(in the rows, 128 means zero)
One turn moves each row of this set onto another row. After a few examples, where does it send each row asked below?
k803: [150 118 105 154 140 126 176 116 114 137 123 122 110  79 122 138 118 125]
k141: [163 123 144 123 136 122 143 155 113 138 137 150 155  74 132 147  90 110]
k463: [141 174 133 114 150 133 131 112 122 153 111 127 108  97 140 126 104 126]
k929: [142 126 179 118 135 140 142 132 130 133 149 119 129 152  90 104 127 122]
k419: [136  99 134 114 141 204 125 136 134 136 130 126 114 132 120 142 117 116]
k942: [145 104 168 133 136  89 120 145 144 144  84 140 107 130 118 128  95 100]
k918: [153 102 166 132 148 103 169 143 113 142 101 114 117 126 121 113  94 142]
k704: [167 119 141 108 154 104 146 128 158 127 139 144 105 108  85 124  88 122]
k249: [134 108 121 112  93 128 135 124  98 138 102 149 139 125 131 118 144 101]
k721: [127  95 132 131 178 119 120 141 120 137  84 147 112  96 111 141 105 140]
k55: [126 105 132 119 145 143 147 119 177 132 139 108 115 156 139 166 128 101]
k303: [142 172 145 128 147 117 146 121 119 152 106 136 123  85 140 127 119 120]
k473: [148  88 158 122 111 133 119 111 143 131 114 111 120 113 124  97 151 137]
k978: [158 139 153 124 115 113 147 165 139 116 160 133 138 127 152 141 124 133]
k609: [131  69 121 111 135 130 140 112 126 120 117 154 148 107 102 157 137  94]
k985: [129 128 159 124 112 113 124 144 151 108 140 156 128 101 102 159 122 150]
k618: [144 147 125 141 128 127  97 134 121 160 125 117  88 110 124 145 109  85]
k928: [138 110 145  93 119 143 117 134 130 139 106 138 154  81 132 153 153 112]
k306: [146 109 136 132 105 127 172 141 163 140 144 150 144 134 122 172 123 103]
k853: [165 120 139 129 161 122 140 154 142 184 146 123 122 151 131 149 131 104]
k679: [137 101 138 122 151 163 156 144 134 137  95 134 127 117 150 173  86  92]
k560: [144 128 158 103 187 138 113 136 132 140 138  95 105 121 134 131 103 108]
k216: [132 115 125  95 118 122 128 121 114 129 106 115 105 151 125 103 147 108]
k964: [139 105 144 129 165 120 121 150 121 148  88 155 106 107  91 138  99 143]
k592: [156 116 153 109 153 122 178 165 149 127 104 121 106 133 119 151  92 100]
k363: [120 108 170 134 106 162 138 142 111 112 125 113  97 100 118 161 128 118]
k935: [157 106  88 121 149 115 147 142 141 152 145 129 140 117 156 163 111 118]
k365: [131 105 140 118 160  80 171 125 134 134 134 131 137 143 112 161 107 102]
k532: [130  89 130 129 133 110 107 126 142 132  80 141 116 112 145 144  79 107]
k142: [125 100 130 118 148 133 136 107 126 161 134 142 136 150 120 176  83  99]
k699: [129 117 126 139 104 124 145 161 128 103 127 154  88 141 122 141 121 139]
k155: [125  80 132 127 135 124 125 137 120 148 142 111 171 135 133 161 138 100]
k437: [148 126 150  65 128 128 114 140 150 135 114 112 113 111 106 131 145 124]
k238: [120  99 116 121 127 149 140 109 119 103 140 128 165 103 141 129 110 130]
k748: [144 141 116 148 131  89 126 143 123 131 121 118 108  84 134 144 125  89]
k434: [155 116 104 152 138  96 130 118 121 138 150 131 159 104 112 124 110 122]
k391: [152 129 138 149 151 155 151 115 114 167 126 111  82 117 103 131 120 116]
k136: [154  87 144 120  92 139 118 111 137 135 117 126 130 104 124 106 136 142]
k550: [145 121 131 148 162 124 103 107 126 161 149 109 130 141 108 117 119 112]
k179: [142  87 142  91 143 129 131 120 139 131 125 134 108 144  72 140 133  97]
k202: [108 105 141 157 130 150 127 145 121 114 116 143  95 143 146 148 143 121]
k34: [136  90 141 133 143 150 138 116 101 152  97 120 127 118 148 133  74 141]
k40: [147  99 123  96 121 108 129 147 135 142 157 104 138 156 100 147 112 120]
k752: [136 130 148 124 138 158 112 139 138 128 154 116 129 142 175 150 120 126]
k516: [103 120 165 129 146 146  96 120 152 116 131 130 114 118 125 161 135 137]
k321: [124 113 158 121 106 142 149 145 118  94 129 107  91  97 115 155 124 129]
k223: [131  95 151 144 176 152 122 103 137 146 120 149 140  91 133 146 114  94]
k745: [149 101 139 122 140 125 182 165 141  99 131 129 134 102 112 127 144 122]

k618 turns into k202
k985 turns into k918
Where do these go?
k463 turns into k363
k179 turns into k550
k141 turns into k745
k306 turns into k365

One turn moves each row of this set onto another row. After a few examples, where does it send each row asked below?
k816: [125  94 119 113  90 114 131 128 145 140 162 116 137 109 114  85]
k285: [148 160 133 141 111 143 128 149 145 121 160 133 154 134 156  56]
k623: [120 115 127 132 118 118 143 149 181  77 150 114 137 105 130  91]
k716: [125 115 113 155  73 156 106 135 168 120 162 152 143 121 137  77]
k795: [ 61 117 147 150 119 139 138 142 148 126 138 126 168 139 121 102]
k686: [112 109 136 151 126 141  80 135 142 113 157 119 162 119 174 100]
k414: [133 128 161 109 108 159 115 176 132 105 176 146 109 141 117  99]
k821: [130 125 121 121 127 166 159 183 168 105 138 127 113 106 131  78]
k579: [ 92 126 155 137 136 151 119 182 126 147 181 116 122  93 116  82]
k234: [150 117 113 147 125 154 155 136 154 131 145 126  89 124 110  97]
k906: [116 108 144 133 122 173 105 170 150 131 164 133 147 104 191  83]
k562: [165 106 155 148 122 152 146 129 148 123 151 128 162 103 114  96]
k362: [116 137 124 151 116 157  87 120 109 133 158 126 124 129 165 101]
k729: [110  97 135 176 125 134 129 170 134 144 150 125  89 121 158  79]
k974: [ 99 106 129 192 119 143 116 150 156  97 138 131 148 139 156  98]
k23: [116 165 115 129 109 153 111 179 141 121 144 146 147 102 110  98]
k105: [ 92 121 144 152 121 174  98 147 147 122 173 132 155 142 103 119]
k691: [112 125 164 109 121 143 142 137 162 146 184 111 168 124 149 104]
k751: [ 94 107 181 155 132 145 149 157 133 163 151 134 108 114 124 108]
k125: [120 123 152 136 120 151 151 167 157 123 138 125 134 141 197  93]
k693: [109 119 148 122 108 175 130 115 118 151 138 105 135  94 121 116]
k139: [ 99 120 135 133 112 131 134 120 127 130 139 116 116 123 121 153]
k358: [127 149 123 138 114 125 124 133 159  91 153 130  99 134 118 122]
k96: [111 140 159 133 128 143 107 167 159  84 164 153 115 149 131  93]
k927: [104 149 116 140 124 164 115 180 144 129 129 152 103 107 117  80]
k649: [ 91 129 170 136 144 150 156 172 155 153 137 131 157 130 142 103]
k548: [103 137 126 152  93 146 127 127 127 126 115 125 106 120 172 117]
k106: [110 116 140 147 144 154 155 170 111 148 158 123  97 128 113 104]
k412: [139 105 141 120  83 157  87 149 147 122 129 134 105 104 143 103]
k908: [ 65 125 163 140  98 146 137 126 123 135 142 132 115 126 123 119]
k209: [ 74 118 136 151 115 139 134 162 164  95 162 135 161 118 124 129]
k441: [106 118 148 128 131 159 188 168 151 129 161 124 155 113 148  94]
k730: [148 116 141 155 120 147 143  93 156 128 128 135 137 116 126 102]
k181: [120  90 139 110 113 116 149 131 165 132 144 117 129 104 147  66]
k52: [161 114 154 142 133 129 100 161 127 124 140 112 120 113 140  67]
k529: [125 105 129 155 118 175 115 141 121 157 171 132 116 108 169  73]

k23 turns into k562
k106 turns into k139
k906 turns into k529
Where do these go?
k693 turns into k105
k412 turns into k716
k234 turns into k358
k729 turns into k548
k908 turns into k795
k96 turns into k181

One turn moves each row of this set onto another row. After a few examples, where does it send each row asked below?
k620: [119 118 113 147 118 141  76 126 121 123 145 137 112 134 110 108 104 130
 136 120]
k230: [106 152 147  82  96 104 128  97 123 143 106 142 103 129 141 146 120 148
 129 125]
k733: [109 161 153  87 106 105 147  91 128 143  98 131 119 126 146 160 128 144
 126 128]
k648: [114 144 148  81  94  97 149  95 134 138 106 135 111 127 141 148 117 142
 139 120]
k439: [116 150 150  86 100  98 160  93 135 138 101 128 121 128 144 156 125 143
 137 121]
k950: [107 156 152  82 102 103 137  93 129 143 102 136 110 125 144 154 122 143
 128 126]
k360: [130 130 145 130 139 124  98 107 169 119 139 122 135 116 126 143  88  89
 135 127]
k510: [112 140 142  82  89  99 140 100 125 138 109 140 102 131 137 139 118 150
 140 118]
k689: [138 138 113 165 101 164 115 129 105 134 153 111 114 128 125 109 148 152
 129 123]
k657: [104 151 140  87  94 109 127 100 111 143 105 143 101 132 138 140 126 157
 129 124]
k337: [128 150 119 177 145 152 140 114 119 127 117 100 170 134 122 152 147 136
 124 128]
k913: [130 131 109 152 138 152 124 146  94 126 121 118 166 141 105 145 156 138
 140 127]
k924: [140 129 146 117 149 125 120 129 153 117 127 118 165 118 120 167 116  85
 145 131]
k334: [155 149 145 162 144 137 144 116 134 113 139  87 166 133 137 158 135 112
 130 145]
k392: [130 110 128 112 129 129  81 144 131 118 143 141 129 126 107 132 105 103
 151 124]
k76: [122 139 104 179 132 157 119 124 100 128 124 112 150 141 112 130 146 150
 126 124]
k758: [109 164 147  95 107 110 152  92 120 144  95 127 125 129 145 161 138 152
 125 128]
k519: [151 148 156 135 124 137 132 105 173 126 151  97 132 103 145 148 115  94
 132 131]
k639: [142 127 136 131 101 142  92 122 146 128 167 122  95 112 131 110 106 116
 136 123]
k539: [142 150 118 174 113 166 141 122 109 135 143  96 137 127 130 129 160 150
 125 127]
k991: [154 131 154 132 132 121 105 118 156 108 157 108 131 126 136 141  97  91
 139 143]
k289: [133 142 147 142 150 129 124 102 167 120 127 106 159 116 131 161 105  91
 131 130]
k255: [156 142 154 145 142 125 129 113 153 109 148  94 154 127 140 156 113  94
 135 146]
k828: [136 138 123 148 149 146 139 136 114 124 116 108 180 132 113 165 153 122
 139 130]
k288: [143 119 126 145 113 135  83 135 114 112 165 123 109 140 121 109 109 125
 140 137]
k577: [110 140 134  89  86 105 140 104 113 140 108 141 101 136 134 134 126 160
 139 117]
k770: [107 163 141 100 103 113 152  96 108 145  94 128 122 132 142 155 144 162
 124 127]
k601: [138 129 120 147  96 154  96 128 120 131 163 122  97 123 124 102 125 138
 134 122]
k533: [152 157 149 152 130 148 152 105 157 130 141  86 149 109 145 157 136 110
 127 132]
k734: [149 121 141 133 121 125  87 127 139 108 165 119 114 131 127 121  96 103
 141 139]
k969: [110 148 131 101  93 112 160 102 105 141  99 130 119 139 136 143 143 167
 134 118]
k878: [117 126 102 166 121 153  93 129 101 127 135 127 127 140 108 112 128 148
 131 120]
k877: [143 125 115 163 116 145  99 138  96 116 157 115 121 148 119 110 132 144
 136 137]
k281: [127 110 113 127 123 140  83 150 107 122 140 142 129 135 100 123 122 124
 149 122]
k504: [103 153 135  95  93 113 133 101 104 145 102 140 105 135 137 141 136 164
 128 123]
k348: [104 158 137 100  98 115 143 100 102 147  98 134 114 135 138 147 142 167
 126 126]
k736: [140 138 139 134 155 135 137 129 138 120 119 108 180 124 119 174 136 100
 141 132]
k138: [133 151 136 163 153 140 142 105 147 124 118  98 174 124 128 165 130 111
 125 131]
k697: [127 119 106 143 128 149 100 152  91 125 132 132 144 141 100 129 143 140
 144 123]
k660: [114 154 138 101  98 108 168  97 114 141  96 124 128 136 140 153 143 160
 134 120]
k95: [109 143 130  97  88 109 148 105 106 141 105 136 108 138 134 135 137 167
 137 117]
k631: [148 158 133 168 125 159 156 112 131 133 138  85 150 119 138 148 156 131
 123 130]
k205: [145 137 116 175 125 151 122 133  93 117 145 102 143 148 123 126 148 146
 131 140]
k921: [151 147 128 176 137 147 141 125 109 115 138  89 161 143 130 145 150 133
 128 143]
k932: [136 118 142 107 139 124  96 134 150 117 137 131 143 119 115 151 102  87
 150 128]
k170: [123 120 131 132 126 130  77 118 149 120 146 134 116 123 118 121  87 104
 137 123]
k549: [116 154 145  94 101 103 168  95 126 140  97 124 128 130 142 158 135 150
 134 122]
k311: [148 135 151 126 113 136 107 111 167 126 162 112 109 104 140 130 101  97
 136 127]

k620 turns into k170
k631 turns into k539
k950 turns into k733
Where do these go?
k924 turns into k736
k991 turns into k255
k969 turns into k95

One turn moves each row of this set onto another row. After a few examples, where does it send each row asked below?
k152: [109 152 106 123 138 134 126 114 108 106 140 115 127 136 145 128 130 163
 113 143 109 138 113  70]
k213: [105 106 105 148 133 124 124 134  93 137 162 133 124 111 158 132 147  98
 151 162 113 171 110  94]
k871: [ 82 123 128 107 149 106 110 125 150 132 101 110 109 126 144 112 155 148
 102 132 126 138 142  97]
k7: [121 135  92 129 129 130 126 145  95 130 176 112 113 165 133 160 121 132
 140 152 117 152  96 104]
k722: [104 124 133 125 135 118 114 142 123 113 124 136 110  91 131 103 146 143
 102 126 101 109 145 124]
k319: [132 165 130 147 112 133 127 126 110 111 156 128 155 183 118 133 112 153
 124 156 131 138 120 108]
k15: [105 108 138 163 183 101 101 143 165 161 112 114 155 143 157 130 125 132
 151 155 145 121 124 123]
k340: [ 99 102 111 116 137 101 111 167 134 161 148 107  93 166 127 153 143 108
 138 143 136 155 123 142]
k18: [115 104 115 130 129 114 114 175 109 139 161 133  92 118 120 138 138 110
 131 134 106 124 128 158]
k404: [107 136 140 157 124 129 124 105 109 112 131 147 160 110 152  98 144 128
 126 161 120 154 133  80]
k228: [113 143 161 137 114 106 112 140 152 136 122 128 146 188 109 118 132 137
 116 149 153 135 153 144]
k378: [127 131 140 172 105 126 125 134 101 131 165 152 165 154 131 123 129 101
 152 173 134 163 126 121]
k834: [128 136 155 149 107 117 115 158 122 120 144 150 136 141 103 112 127 130
 116 140 123 109 151 164]
k524: [107 108 138 164 182 101 102 145 164 163 115 115 155 147 155 132 124 129
 154 156 146 122 124 127]
k988: [105 106 135 161 184 101 101 145 164 163 115 113 152 143 157 133 126 129
 153 155 144 124 122 124]

k340 turns into k871
k18 turns into k722
Where do these go?
k7 turns into k152
k213 turns into k404
k988 turns into k15

One turn moves each row of this set onto another row. After a few examples, where does it send each row asked below?
k396: [ 83 106 134 129 164 107 131  75 132 113 140 151 104 143]
k468: [132 101 107 124 132 128 146  95 138  87 152 149 125 133]
k194: [110 183 109 125 129 122 152  84 104 114 139  93 140 166]
k771: [108 184 103 120 122 119 139  87 108 120 152  86 126 155]
k128: [119 122 132 117 154 131 149 112 111  97 111  74 139 151]
k843: [143 143 111 118 165 125 138 127 113 102 134  68 107 131]
k393: [102 110 127 135 184 102 141  80 120 110 147 154 101 151]
k814: [141 112  97 136 140 112 138 104 148  87 174 138 111 140]
k210: [ 80 121 132 133 154 113 122  80 155 115 135 148  97 133]
k907: [138 130 121 114 166 131 150 119 101  99 120  76 125 139]
k650: [ 75 151 124 135 151 108 114  72 102  95 124 119 130 176]
k331: [117 185 105 121 133 128 154  86 100 115 136  97 137 158]
k552: [ 95 140 122 143 163 112 121  90 166 113 137 148  87 130]
k540: [120 188 102 117 132 128 149  88 100 119 141  97 128 148]
k307: [105 127 134 124 140 126 137 113 134  97 116  63 137 155]
k799: [106 181 108 124 124 117 144  84 108 117 148  88 135 165]
k137: [117 131 105 122 171 127 133 125 106 121 126  63 109 138]
k129: [113 186  96 131 167 119 103  93 105 103 134 124  89 132]
k919: [ 99 158 118 134 173 117 128  77  84  93 116 133 127 169]
k290: [104 140 110 139 163 121 129 125 134 116 121  56 116 155]
k8: [111 140 124 128 139 119 126 120 147 100 130  55 121 147]
k817: [127 116 107 143 128 122 140 101 169  83 151 141 126 146]
k26: [130 148 113 125 151 119 126 128 137 102 140  58 105 135]
k91: [103 130 117 125 163 138 139 119 117 117 100  71 127 146]
k644: [126 135 101 139 149 125 127 100 149 119 130 175 121 143]
k256: [ 70 161 117 135 138 105  94  77 121 101 137 109 111 160]
k586: [117 130 117 145 194 102 141  90 132 108 149 154  91 147]
k265: [116 188 101 116 127 123 141  88 104 120 149  91 124 146]
k876: [126 107 111 132 126 129 144  95 155  84 144 148 131 139]
k421: [113 111 103 135 144  96 115  95 134 123 169 156 116 159]
k435: [119 125 100 125 139 123 116  98 141 126 141 171 113 129]
k987: [ 88 179 103 132 145 110  89  88 122 106 142 111  92 139]
k895: [ 99 136 116 135 160 131 135 121 132 115 106  63 127 154]
k682: [140 103 100 126 139 119 143  99 135  87 166 145 116 133]
k976: [113 145 115 148 184 107 131  95 155 109 143 152  84 136]
k119: [118 175 104 131 180 122 123  87  87  97 122 135 106 147]
k161: [134 118 100 144 135 112 137 104 165  84 166 136 117 146]
k830: [112 113 101 124 136 109 111  95 134 128 160 161 110 138]
k910: [111 127 111 118 168 135 138 120 104 120 111  70 118 137]
k16: [125 132 103 150 157 111 131 100 151 114 138 170 128 166]
k511: [119 120 103 148 154  97 124  98 143 116 159 160 125 173]
k673: [113 137 104 132 168 119 128 127 121 119 131  56 108 147]

k771 turns into k799
k987 turns into k256
Where do these go?
k8 turns into k307
k910 turns into k137
k814 turns into k161
k511 turns into k16
k586 turns into k976

